In the rows, zero is written as 128.
runs of hidden systems:
J, path 1 (10 x 18):
[[167 111 136  91 117 114 105 115 165 170 128  89  88  75 117 136 107 198]
 [121 113 139 112 115 196 171 156 122 107 174 104 113 100 112  78 122 105]
 [128 119 160 186 181 137 103 161 139 172 110 113 160 149 141 110 139  96]
 [158 119 129  92 171  79 103 121 116 119 133  74  98 113 124 150 131 122]
 [104 140  98 122 108 133 165 130 128  89 124  88 124 143 125  93 165  94]
 [ 96 139 133 126 151 125 107 152 134 129  57 137 175 150 132 125 128 136]
 [145 146 119  90 159 103 143 109  84  97 127 161 106 128 133 151 112 130]
 [135 160 103 156  87 128 163 104 140 124 113 150 118 147 155 123 149 116]
 [147 115 136 110 103 133  98 134 150 136  83 166 149 109 125 143 120 153]
 [147 106 119 108 118 140 140 134  99 116 173 172 118 106 132 128 114 121]]
N, path 2 (10 x 18):
[[186 121 141 170  72 156 102 113 187 201  85 195 135  99 159 145 131 170]
 [217 101 133  66 120 124 109 101 103 115 175 132  75  58 127 170 111 136]
 [161  68 101 143 102 160 152 152  84 114 166 162 117 122 138  75 201  64]
 [136  87 141 165  98 119  57 191 112 176 161 107 184 133 144 168 136 115]
 [119 145 114 103 150  88 130 132  60 115 192  46  99 142 131 155 149 124]
 [ 66 134 125 141  92 130 147 160 133 107 101  80 146 175 123  85 197 116]
 [ 60 139 178 105 136 111  94 154 144 136 119 114 156 148  97 158  95 173]
 [ 88 175 146 120 163 105 190  99 128 118 149 130  73 149 119 107 113 146]
 [103 141 148 163 100 139 147 106 219 122  89 147 128 133 123 102 122 123]
 [134 107 140 103 158 124 105  91 165 125 137 155 122  88  98 148  56 149]]
A, path 3 (10 x 18):
[[118  86 133 163 159 111  85 151 124 153  76 159 167 161 127 117 185 116]
 [135 136 165  85 116  83  95 165 135 116 161 113 122 111 146 181  83 127]
 [ 97 142 118 134  94 135 180 113 105  86 162 148 106 157 122 112 165 100]
 [ 96 105 121 169 115 106  85 131 167 159  90 145 177 152 118 139 142 145]
 [121 132 141  93 107  97 133 127 154 131 177 109 100 108 122 144  78 158]
 [102 132 111 158  99 167 179 115 142 122 142 130 119 140 122  81 153 110]
 [123 113 127 161 145 141  87 112 167 161 102 108 161 117 112 140 107 147]
 [137 129 119  97 153 121 152 123 126 129 168  90  90 103 124 113  94 132]
 [131 144 110 155 141 170 154 130 128 124  99 107 138 136 138  91 149 103]
 [139 129 120 120 167 132  90 113 123 131  95 106 154 116 121 156 104 141]]
S, path 4 (10 x 18):
[[154 127 152  59 163 101 111 141  92 117  91 178 111 119 130 143 118 162]
 [135 160 141 122 120 114 171 153  83 100 116 197 106 160 164 115 161 101]
 [147 120 153 143  85 110  89 132 137 115  98 185 156 145 145 167 169 107]
 [123 103 121  96  81  67 113 130 121 116 167 176 110 131 130 157 130 147]
 [ 87 133 123 152  47 122 151 152 139 120 168 157 137 158 138 118 145 126]
 [101 118 134 164  68 133  90 112 149 148 164 121 156 132 111 173 125 147]
 [ 91 115 115 142 102 107 139  93 138 153 195  95  97 129 101 135 125 167]
 [ 82 137 144 163 103 156 150 125 178 148 150  66 122 131 108  96 127 135]
 [105 133 148 145 163 157 112  90 157 134 149  63 132 108  93 147  93 129]
 [119 129 122 145 198 133 151 107 141 145 147  76  98 121 108  89 104 121]]
T, path 5 (10 x 18):
[[117  37  90 193 130 128  79 166 112 152 157 111 192 145 117 104 186  69]
 [135 160 120 131 126  97  99 184  73 174 189  70 144 138 172 179  82 142]
 [ 71 196  81 156 109 154 176  78  97 121 131  68 124 167 113 124 148 159]
 [ 74 103 138 148 188 130  84 124 147 165  70 110 169 143  83 113 132 173]
 [106 165 189  80 173 127 145 159 126 138 140 127 106 113 123 127  57 166]
 [109 174 152 152 144 158 184  86 166 103 105 150 101 140 126  99 128 102]
 [150  91 155 133 169 100  90 104 186 115  98 141 123 108 109 137 117  90]
 [164 114 120  74 129 113 144 146 135  96 156 122  93  92 145 116  90  94]
 [159 137  80 149  98 160 147 125 137 104 105 137 148 125 157 111 136  75]
 [178 101  88 122 130 122  80 113 111 137 118 142 155 106 133 166 130 127]]
Z, path 6 (10 x 18):
[[157  70 146 119 194 104 102  98 151 118  73 161 109 116  98 105 163 105]
 [159 143 151  83 130  73 135 197 141 145 132 126  95 116 179 115  88 132]
 [170 153  96 120  94 156 139 141  83  84 120 142 148 125 163 149 149  79]
 [155  90 121 147 148 108  80 119 112 152  82 167 155 136 130 145 169 133]
 [140 147 133 120  92  83 115 163 117 166 135 107 118 139 163 147 136 176]
 [110 148 111 130  62 151 135 128  98 106 125 125 151 149 129 151 173 135]
 [ 94  94 156 156 127 134 100 118 125 149 130 162 151 150  99 140 157 153]
 [ 98 137 149 152 101 108 141 133 135 161 180 114 108 145 130 128 124 152]
 [ 91 123 122 147  92 150 141 105 142 100 170 109 133 129 100 128 135 107]
 [ 88  90 130 142 153 132 116 110 151 130 153 136 140 121  86 121  96 126]]
N, path 7 (10 x 18):
[[ 92 101  91 136  71 133 105  92 160 138 136  91 145 122  88 140 140 174]
 [ 92 115 107  89 113 161 149 139 115 132 172 106 119 103  92 105  90 185]
 [106 148 150 159 118 205 173 139 134 147 160 117 127 122 129  94 122 132]
 [138 128 175 153 153 165 111 117 175 170 131  79 122 102 117 127 116 140]
 [145 115 145 104 187 130 139 137 148 121 125  82 100 101 119  87 108 105]
 [130 131 137 142 170 149 137 156 146 113  97 130 152 129 140  98 111  66]
 [139 140 127 146 194 116 102 122 128 128  91 134 156 134 144 152  98 105]
 [156 156  83 122 160  99 137 108 114 112  76 134 120 137 153 128 128 114]
 [145 138  96 111 109 126 119 125 123 101  64 165 157 132 140 144 145 123]
 [146 131 118 103 125 119 113 121  77 123 109 181 135 132 136 163 138 153]]
G, path 8 (10 x 18):
[[131 163 156 151  88 117 132  78 162 117 134 159 113 136 137 180 120 133]
 [112  77 116 133 112 112 116  85 136 134 154 139 104 117  86 124 162 152]
 [124  91 124 135  81 143 109 174 146 143 164 118 154 114 130 112 113 117]
 [120 147 125 152 127 157 122 105 115 120 167 111 147 123 122 170  94 108]
 [127 123  97 150 146 124 132 106 113 143 143  74 115 132 121 121 154 129]
 [127 135 122 102 114 141 121 164 140 120 110  66 144 114 130 122 129 129]
 [113 149 134 115 166 159 153 121 119 101 114 120 136 128 113 119 106 115]
 [140 137 127 148 172 123 145 127 137 144  98 117 114 139 141  95 138 113]
 [152 140 142  99 131 107 124 134 156 115  90 127 115 114 141 133 114 126]
 [131 118 120 102 146 121 139 112 125  99 112 174 119 122 115 114 118 122]]
S, path 9 (10 x 18):
[[104 244 187 145 106 192 163  95  73 101 133 110 129 165 142 199 140 136]
 [109  85 145 175 170  90 101  40 129 135 112 138  97 161  76 143 218 134]
 [111 122 192 108 124  60 134 158 221 146 128 136  79 121 137 102  99 141]
 [ 93 172 137 129 120 140 157 115 142  57 172 123 141 139 130 162  71  61]
 [118  71  77 196 169 122 109  94 135 149 152 150 163 138 106 116 121  95]
 [164 123  96 126 117 103 122 144 179 180 131 100 119  95 159 112  75 147]
 [123 158  72  98 110 173 161 115 116  83 120  85 143 108 120 120 106 122]
 [124  97 107 139 169 189 121 121 105 151 103 139 159 117  97  96 140 149]
 [182 142 162 109 151 144 130 136 114 171 117 124  94 105 152 125 120 157]
 [148 147 134 100 132 143 148 125  95  82 107 109 103 130 132 124 175  99]]
V, path 10 (10 x 18):
[[ 71  95 162 149  84 103 106 127 130 129 154 151 139 164  96 146 184 146]
 [ 83 100 174 130 110  82  99 164 159 171 164 125 130 135 118 133 107 169]
 [ 74 145 147 139 105  90 135 132 151 124 211  97 115 141 121 152  89 126]
 [ 77 113 115 167 115 111 122 108 185 131 163  58 134 140 101 121 124 114]
 [106 120 112 112 134 124 127 124 186 141 138  44 121  99 106 110  80 148]
 [107 153  96 121 141 175 167 127 151 107 147  62 128 106 119 102  77 113]
 [139 146 102 150 163 186 146 101 160 120  92  71 146 110 119  96 112  97]
 [175 144 111  99 179 180 149 100 133 115  76 102 108  90 128  97 115 122]
 [171 146 112 102 153 182 167 130 103  90  78 149 122 112 141  93 135  98]
 [186 131 127 121 164 158 123 127 105 112  58 182 143 122 149 122 151  97]]
Z, path 11 (10 x 18):
[[131 131 117 134  62 141 107 124 118 138 200 185 165 108 134 199  55 146]
 [134  83  46 172 110 164 140  78  89 174 179 142 129 120 105 102 152 162]
 [116  90 128 146  92 169 102 131 204 177 127  76 146  93  95 102 114 175]
 [103 128 161  85 139 191 130 136  90 119 187  69 124  96  86 143  97 154]
 [100 113 127 154 189 187 162 133 107 132 133  82 128 139 105  57 149  99]
 [126 143 188 146 192 134 114 126 189 128 109  63 127 120 126 131  93  91]
 [129 161 123  87 195  95 151 124  99  73 142  86  98 132 131 136 105  92]
 [124 142  92 125 176 105 151 139 150  89  57 145 146 148 146  89 124  80]
 [166 165 144 112 160  93 117 116 153 117  71 172 127 122 160 168  78 124]
 [173 153  84  90 123  98 156 110  83 114 104 171  90 127 160 128 145 142]]
G, path 12 (10 x 18):
[[157  55 127 118  70 114 133 138 113 111 160 144  85 121 120  95 233 106]
 [116  93 171 127  98 136  63 191 121 107 151 142 199 129 128 173 121  81]
 [ 93 140 133 153 174 103 134 108  64 128 217 121 124 158 121 164 102 111]
 [104 148  79 162  91  77 138 146 127 148 139  67 128 169 158 110 175 123]
 [ 62 155 137  91  99 138 111 137 156 103  99  80 161 137  95 154 104 170]
 [ 78 137 126 139 163 165 182 113 126 133 160 125 113 135 102  73 103 142]
 [147 149 135 172 112 137 146 128 203 161 102  93 122 124 158  99 124 111]
 [139 131 148  90 138 134 117  81 171  94 112 108 105  88  97 157 100 131]
 [148  79  88 123 155 144 150 120 130 112 133 144 111 103 112  71 130  95]
 [180 120 113 140 135 135  99 156 153 138  96 130 162 105 162 136 103  90]]
V, path 13 (10 x 18):
[[113 172 180 141 112 148 118 155 125 144  69 143 153 159 145 146 161 149]
 [101 135 189 109 166 113 117 103 108 121 126 175 108 144 102 160 127 157]
 [ 89 123 151 143 118  86 156 146 146 129 141 178 101 164 134  94 147 118]
 [120 120 156 134  96  73  98 134 193 122 125 142 128 131 134 159 109 110]
 [107  93 102 116 127  87 123 110 134 112 185 137 119 117 106 139  92 123]
 [116 115  74 152  91 113 135 144 157 148 156 102 143 133 146 102 121 123]
 [141 135 110 125 100 144 107 110 148 136 137  73 138 101 123 164 100 143]
 [110 118 106 122 139 181 148 111 105 132 157  91 126 115  98 108 122 146]
 [133 149 140 146 130 174 143 146 143 153 105  86 136 124 139  95 133 128]
 [150 150 162 106 163 167 129 111 125 114 109 100 117 105 116 140 117 117]]
J, path 14 (10 x 18):
[[125 177 107  98  73  64 114 163  78 130 116  73 127 160 169 175 174 163]
 [ 79 161 165  82  76 162 125 104 114  47 107 136 146 141  89 184 164 140]
 [ 72 121 155 147 129 106 137 109  97 138 132 224 126 180 107 120 160 164]
 [118 167 169 127  89  65 141 131 158 156 155 166  94 140 153 165  86 167]
 [109 110 155 135  88 148 143  79 193 101 171 155 102  98  90 138  92 119]
 [ 94  76 114 171 135 127 129 133 175 176 161 156 138 125 109  82  96 142]
 [139 124 124 133 152 120 116 153 152 166 174  82 133 101 135 127  49 136]
 [129 120 104 154 161 171 138  95 139 127 158  58 127 102 107 113 109  95]
 [121 119 101 149 175 147 126 139 122 167  93  62 144 128 123  82 149 142]
 [145 155 130  83 175 135 131 158  96 119  95  69 122 121 136 116 127 130]]
A, path 15 (10 x 18):
[[160 152 166 143 150 122  90 155 130 192  64 103 141 134 162 142 151 167]
 [152 149 189  67 136 135 132 117 105  91 143 110  76 108 115 163 135 137]
 [108 112 163 147 159 149 145 142  95 110 116 173 126 162 117  92 175  91]
 [140 127 162 141 145  83  78 148 156 133 111 150 156 140 147 175 100 106]
 [123 127 122  90 103  83 151 112 127  78 171 150  90 128 128 140 121 104]
 [ 97 106  99 150  90 131 131 145 150 120 107 165 160 152 127  96 153 115]
 [120 120 117 127  97 113  95 130 152 154 149 129 152 111 125 166  81 160]
 [118 129 106 131  97 132 170 112 120 140 181 115  88 119 131 102 132 146]
 [121 115 125 170 113 165 121 126 162 160  99 100 151 130 123 107 158 134]
 [132 118 142 114 150 133 108 116 133 139 155  80 120 100 106 149 100 149]]
T, path 16 (10 x 18):
[[122 145 121  89 189  53 103 172  64 107 175  71 130 140 143 168  88  97]
 [ 82 195  50 144 147 113 190 116  98  98 101 108 139 182 148 101 116 110]
 [104 128  91 138 170  94  87 100 162 135  49 154 184 147 115 148  84 150]
 [128 142 114  60 141 104 149 122 133 120 129 174  99 100 119 118  56 188]
 [131 143 129 132  87 167 173 119 180 123  76 191 117 125 144  82 140 132]
 [167  76 161 126  99 133  81 105 172 124 121 184 136  89 115 165 123 123]
 [169  97 128  99  87 125 148 135 110 126 192 135  76  99 138 112 150 122]
 [143 119 120 162  65 148 121 157 128 135 130 107 150 139 155 121 191  93]
 [128 101 125 135 112 127  78 133  82 137 175 102 160 131 116 183 141 130]
 [105 141 105 132 139 120 153 143  72 160 167  91 113 151 137 106 150 156]]

runs to name:
path 17 (2 x 18):
[[ 97 118 153 146 157 115 118 155 123 133 185 151 150 141 123 146  71 103]
 [136 147  91 184 134 103 136 120 128 156 159 105 127 146 164 129 124 102]]
  S
path 18 (2 x 18):
[[144  50 115 154 177 107  76  91 143 163 113  93 126 115  85 117 171 140]
 [129 145 154  71 144 101 151 184 159 138 131  91  92 106 148  90  76 148]]
  S
path 19 (2 x 18):
[[ 85  91 104 125  80 125 138 141 165  83 144 159 155 129 107 107 114  93]
 [143 101 100 160 139 114  93 127 172 170 136 139 160 110 140 139  65 121]]
  V
path 20 (2 x 18):
[[131 126 199 160 164 106  97  94 180 120  72 112 116 144 117 149 178 101]
 [118  96 143  50 168  77 140 140 128  96 128 148  80 113 100  93 112 140]]
  V
path 21 (2 x 18):
[[ 45 162 118  48  91  69 113 172 142  65 105  84 165 154 113 168  84 151]
 [ 44 122  78 145 141 159 177 108 123 110 152 212 163 155  95  89  66 135]]
  T
path 22 (2 x 18):
[[106 100 107 118  86 146 103 135  82 116 186  73 153 121 103 158 153 126]
 [ 85 140 118 149 131 171 130 163  81 132 167  56 167 145 118 121 137 112]]
  G
path 23 (2 x 18):
[[111 225 147 147  98 183 179 145 120 115 138  99 138 145 165 141 104 109]
 [110 112 123 177 179 145 106  40 137 131 113 128 140 134  80 150 141 129]]
  T
path 24 (2 x 18):
[[108 147 145 122 224 173 137 129  95 139 102  73 132 126 105 102 121 144]
 [155 173 150 114 160 128 172 158 137 136  86  92  88 129 172  76 142 109]]
  G
path 25 (2 x 18):
[[154 113 129  47 132 149 127 188 107  58 136  98 136  89 135 119 105  67]
 [171 132  66 162 150 165 150 120  73 106 126 171 158 135 158 122 129  59]]
  T
path 26 (2 x 18):
[[129  19 107  85 101  53  75 132 150 122 173 112 105  96  80 125 161 143]
 [ 53 124 105 126  68 125 147 208 117 111 198  92 167 156 134 105 103 106]]
  J
path 27 (2 x 18):
[[ 80  83 189 139 185  39  72 197 150 134 137 135 158 168 127 128 115  80]
 [ 87 170 135 118  85  67 157 136 167  55 177 125 119 154 150 161  82  59]]
  A
path 28 (2 x 18):
[[137 179 132 177 136  12 115 163 137 161 151  98 120 178 204 169 106  95]
 [ 73 159  80  77  83  50 129  81 130  70 117 114 113 159 101 174 131 175]]
  G
path 29 (2 x 18):
[[ 73 160 133 107   8  90 160 148 171 107 163  90  97 145 133 122 147 163]
 [ 35 118 139 167  72 178 132  96 170 132 136 120 160 144  68 118 138 175]]
  A
path 30 (2 x 18):
[[149 110 142 202  70 187 106  96 162 180 162 159 153 105 129 155 116 137]
 [165 100 139 135 103 136 115  98 129 178 186  73  82  85 114 137 151 175]]
  T
path 31 (2 x 18):
[[124 102 178 118 149 193 113 180  87 155 121 153 154 118 116 112 139 147]
 [156 160 182 139 159 115 135 160 106 170 148 103  94 132 169 131 133 127]]
  N
path 32 (2 x 18):
[[116  95 102 112  86  81 161  95 179 129 177 130  72 107 106  97 121 153]
 [124  93  86 144  58 164 119 132 191 118 132 137 173 104 116 118 104 107]]
  G
path 33 (2 x 18):
[[143 116  56 143 112 137 161  96 104 130 156 119 113 120 129  97 141 122]
 [149 118 100 142 119 152 102 153 127 167  91  87 162 116 141 117 147 150]]
  A
path 34 (2 x 18):
[[112  48  82 141 108  77 112 159 153 214 135 100 112 128 121  53 166 203]
 [137 152 163 123  47 198 127 181 175 143 160  40 141  83 144 135 101 133]]
  A
path 35 (2 x 18):
[[166  92 140 163 146 178 142 110 116 150 137 153 106 114 125  92 176 102]
 [183 123 169 127 129 115  92 153 123 140 121  92 118 117 156 159 166 103]]
  T
